In the data rows, the value 128 means zero.
Here are some numbered points:
171,159,136,89,87,88,167,90,144,131,138,148 0
121,160,80,126,184,178,86,139,146,186,139,108 1
107,130,104,117,162,143,109,164,141,147,140,131 2
144,112,144,127,123,127,114,142,99,111,145,161 3
186,50,165,204,116,122,121,127,108,106,68,163 4
223,110,111,187,136,119,132,67,106,147,72,152 5
140,76,155,194,140,138,126,160,144,101,72,109 6
200,136,123,196,154,171,80,70,141,162,90,101 7
128,163,77,126,166,133,111,105,124,174,164,135 8
159,115,176,57,114,81,85,99,144,95,128,207 9
132,179,75,251,176,220,139,32,150,150,90,68 10
45,85,163,108,141,127,113,170,152,107,128,132 11
167,110,219,72,43,93,60,81,158,54,111,254 12
57,130,3,50,193,96,186,159,29,177,187,90 13
168,56,170,157,91,97,105,112,58,102,97,171 14
138,152,114,175,175,205,92,111,162,148,108,68 15
142,140,167,85,63,67,192,127,156,100,166,155 16
65,140,161,181,148,230,124,219,213,63,55,53 17
114,102,161,99,104,128,97,151,110,110,124,152 18
144,100,180,187,129,132,126,142,163,113,103,130 19
80,115,95,112,157,107,134,169,124,144,154,132 20
155,125,200,82,58,111,69,102,149,76,129,218 21
Which five points above are nearest to each new point by angle? Their numbers follow each, nearest first.
151,113,182,113,73,87,163,131,152,93,112,153 16 12 21 0 9
114,114,139,64,125,83,120,118,115,109,148,170 9 12 21 18 16
141,107,185,150,103,117,136,137,185,78,86,149 19 6 12 4 21
67,93,93,110,159,126,142,202,125,134,128,110 20 2 11 13 17
106,120,163,144,151,181,101,174,186,101,101,115 17 19 6 11 15
154,142,118,191,119,134,163,88,158,131,127,118 10 7 5 19 15
160,58,175,140,83,91,101,116,58,103,105,176 14 3 4 18 12
111,82,189,70,74,93,96,163,89,91,135,186 18 21 3 12 9
81,108,55,74,159,99,175,158,41,148,151,106 13 20 2 8 1
162,156,140,89,87,92,172,91,143,127,137,151 0 16 9 12 21
126,139,143,104,82,71,199,131,133,117,173,134 16 0 9 13 21
31,64,141,133,151,137,126,211,178,102,81,120 11 17 6 20 2
86,125,64,58,148,88,180,148,68,149,167,116 13 20 8 2 16
61,87,135,126,133,116,152,184,161,108,112,124 11 20 17 6 2
93,110,112,134,124,111,158,156,140,127,150,130 20 11 13 2 16
130,71,167,136,89,117,143,160,58,91,96,152 14 18 3 4 6
164,195,43,73,179,109,136,72,74,201,208,104 8 13 1 0 20
